In the data rows, 128 means zero.
Here are some points:
[120 160 172  86 118 103 137 113  91  96 157 126 127  89 107 111 135 133
 105  87 137 116]
[ 97 111 126  90 107 128 127 162  99 121  94 136 151 103  86 116 126 151
  96 104 108 133]
[109 100 123 161  96 164  89 148 135 142 107 107 148 159 108 136  96 133
 124 142 126 118]
[136 106 159 156  92 115  79 103 117 126 157  97 166 119 127  91  93 130
 128 116 144  90]
[ 90  94 116  92 117 129 115 164 117 129  89 122 162 124 111 102 122 163
  93 128  98 130]
[133 155 114 176 151 103 110 105 139 108 184 119 180 118 124 125 102 118
 134 119 163 108]
[172 128 138 105 135  92 148 113 130  88 160 110  80  85 122 128 139 147
 139  98 108 106]
[108 103 119 144 145  86 182 132  87 107 126 124 127  99 160 120 170 138
 154 113 102 155]
[112 132 142 128 168  93 137 127 134 169 118 159 114 124 168 119 163 117
 127 172 123 162]
[ 99 143 108 114 103 165 132 169 105 131 106 151 155 117  92 140 129 133
  98 121 136 143]
[122  93 162 158 141  97  93 111 139 151 124  91 146 133 163  95  94 131
 143 158 105  93]
[137 136  89 160  97 160 113 118 160 117 148 107 123 167 115 144 105 122
 163 121 144 113]
[103  96 148  96 114 110 103 159 101 111  97 106 155 102 114 102 117 164
  93 120 102 118]
[136 134  90 163 130 165 121 125 164 144 135 130 115 163 141 161 136 117
 156 150 156 133]
[135 150 117 133 162 112 156 106 154 144 137 149 100 154 160 141 160 108
 161 157 135 157]
[123  91 161 141 142  92  86 108 123 138 121  92 137 115 154  90  92 126
 141 150 104  87]
[163 162 119 124 137 128 161  96 149 132 160 138  92 134 142 148 155  99
 159 121 162 143]
[ 93  95 141 160 161 105  92 139 142 160  99 105 158 147 159 102 107 149
 131 156 107 114]
[155 148 138  98 103 145 154 101 106 102 154 147 108 101 110 143 149 115
 100 100 157 148]
[ 96 126 123 102  96 144 123 164  94 110  94 137 165 107  99 119 116 148
  97 110 123 133]
[125 138 179  90 160 132 151  99 113 117 140 141 127  96 103 152 132 141
  99  95 170 127]
[ 95 109 111  88 115 134 135 160 107 118  88 145 158 109  98 114 133 155
  92 104 106 136]
[173 158 140 127 139 101 149  88 126 109 168 121  87 105 139 142 147 130
 168 111 136 106]
[120 120 132  96  95 132 124 159  95  99 101 127 139  88  94 130 125 155
  93  95 111 116]
[ 97  90 156 146  95 130  93 145  95 127 109 103 158 125 112 116 100 151
 102 118 114  89]
[145 115 166 152 101 124  85  96 115 123 167  95 161 123 127  95 102 126
 140 122 155  86]
[100 127 101 129 153 132 152 162 148 158 100 160 107 150 147 150 153 123
 148 155 117 150]
[155 153 132 100 104 150 154 110 105 102 154 148 116 103 102 154 149 107
 106 103 146 144]
[129 127 166  88 149 129 164 124 106 129 111 153 161 138 156 101 126 166
 117 137 101 180]
[115 125  98 111 118 162 134 168 135 118  96 142 115 148  89 158 119 134
 106 126 107 141]
[107 142 110 139 160 135 155 143 151 157 106 147  98 164 158 146 147 109
 153 153 121 156]
[132  93 163 136 143  94  85 101 127 129 125  83 134 113 155  97  83 132
 132 133 102  90]
[104  94 155  95 139  89 121 161  97 146  93 134 158  93 138  96 137 144
  92 129 109 142]
Here are 12 more points, each followed by its number:
[155  92 155 141 160 101  93 103 160 130 136  94 105 142 159 103  98 124
 160 146 112  97] 0
[128 125  89 116  95 168 122 160 125  92 123 118 130 121  88 155 121 149
 112 102 120 127] 1
[122  92 164 145  83 121  92 128  97 122 137  99 162 100 117 109  99 146
 106 111 132  89] 2
[158 149 151 110  93 134 134  95  99  96 162 131 136  99  94 138 131 120
  98  95 147 121] 3
[140 151  84 146 132  99 175 119 136 118 133 179 109 120 126 129 160  85
 117 131 116 130] 4
[112  96 112 162 113 155  94 145 153 148 104  98 136 161 138 126  95 139
 144 158 113 111] 5
[126 147 100  99  96 156 150 160 109  98 116 150 120 116 104 145 149 143
 101  99 127 151] 6
[159 161 127 123 100 161 147 102 112 101 159 142 112 121 103 152 143 106
 111  97 154 136] 7
[121 112  94 161 124 164 112 144 160 150 112 118 122 160 140 154 126 123
 158 158 138 141] 8
[129 150 100 153 151 158 148 112 159 155 139 145 104 154 148 154 155 103
 154 139 154 146] 9
[142 144 102 157 157 151 152 110 159 152 157 157 100 151 151 152 146 105
 154 140 152 143] 10
[166 156 129 118  97 141 147 100 111  98 156 138 108 107 100 148 139 110
 109  96 154 139] 11
Which of these numbered points is nearest to each point below, ignoring the 2 directions in which the first points spread most? Its number follows each.
[105  98 106 156 116 159  95 161 143 156 102 113 147 161 128 129 100 132
 136 157 116 129] > 8
[151 159 101 156 143 151 155 103 159 139 157 151 101 156 129 149 149 105
 158 122 151 142] > 10
[161 154 142 104 102 137 147 105 108 105 158 151 119 103 104 153 146 110
 103  96 156 142] > 11
[ 98 107 115  93 126 124 128 166 110 140  94 153 159 111 115 119 128 152
  87 136 106 162] > 10
[128 107 161 104 105 109  95 139 103  95 124  92 158 103 111 105  95 153
  99  99 118  93] > 11
[154  96 164 149 148  94  91 111 158 133 141  92 120 135 164  97 101 129
 162 149 118  93] > 0
Here are 12 other points, each followed by its number:
[ 99 127 110 147 149 142 139 140 143 167 107 153 127 164 146 148 146 109
 143 170 135 155] 0
[132 139 131 136 163  94 154 109 144 164 129 155  98 133 166 123 158 104
 162 158 128 155] 1
[117 148 150  97 160  96 163 133  92 144 119 158 136  97 149 116 165 130
  90 137 121 161] 2
[101 148 102 144 108 161 127 157 137 155 111 155 163 162 122 142 137 132
 127 150 143 159] 3
[141 146 136 131 168 109 160  92 141 162 144 153 106 135 160 132 160  99
 162 153 152 141] 4
[122 145 152 148 110 140 105  91 116 152 143 120 160 155 140 110 129  96
 151 156 180 123] 5
[109 103 144 145 160  93 116 137 125 174  95 115 136 135 162  90 135 125
 136 176 105 143] 6
[135 150 149 162 156 121 160 101 134  93 161  86 105 137 148 125 121 107
 162  92  85  98] 7
[135 169 108 124 123 163 159 121 135 109 150 150  97 149  96 163 122 114
 142 108 148 116] 8
[115 117 110 165 112 168  96 141 148 149 109 107 145 158 123 128  99 127
 131 167 127 132] 9
[150 169 143 107 135 115 156  98 102 112 164 162 117  96 110 135 160 120
 112  99 155 142] 10
[148 159 100 142 131 161 158 111 157 119 156 141 102 159 113 162 129 111
 158 119 151 122] 11
Which of these numbered points is nearest to each point below, ignoring the 2 directions in which the first points spread most? Its number follows each.
[109 119 119 164 138 146 104 126 155 165 113 118 142 169 161 137 117 117
 160 172 128 125] > 0
[109 112 164  88 128  91 115 161  87 123 108 115 153  94 129 101 130 153
  89 128 112 143] > 2
[136 176 127  94 164 112 168 125 112 136 127 156 106 102 139 140 169 124
 117 124 126 162] > 2
[135 111 154 129 109  94 116 138 108  85 140  98 155  85 129  97 101 127
 123  74  99  79] > 7
[137 130 161 114  89 121 101 105 101 102 153 101 161  93 107 101 107 147
  96  94 136 101] > 10
[160 159 119 122 111 153 157 103 119  94 149 146 106 117 100 153 147 108
 123  95 156 140] > 8
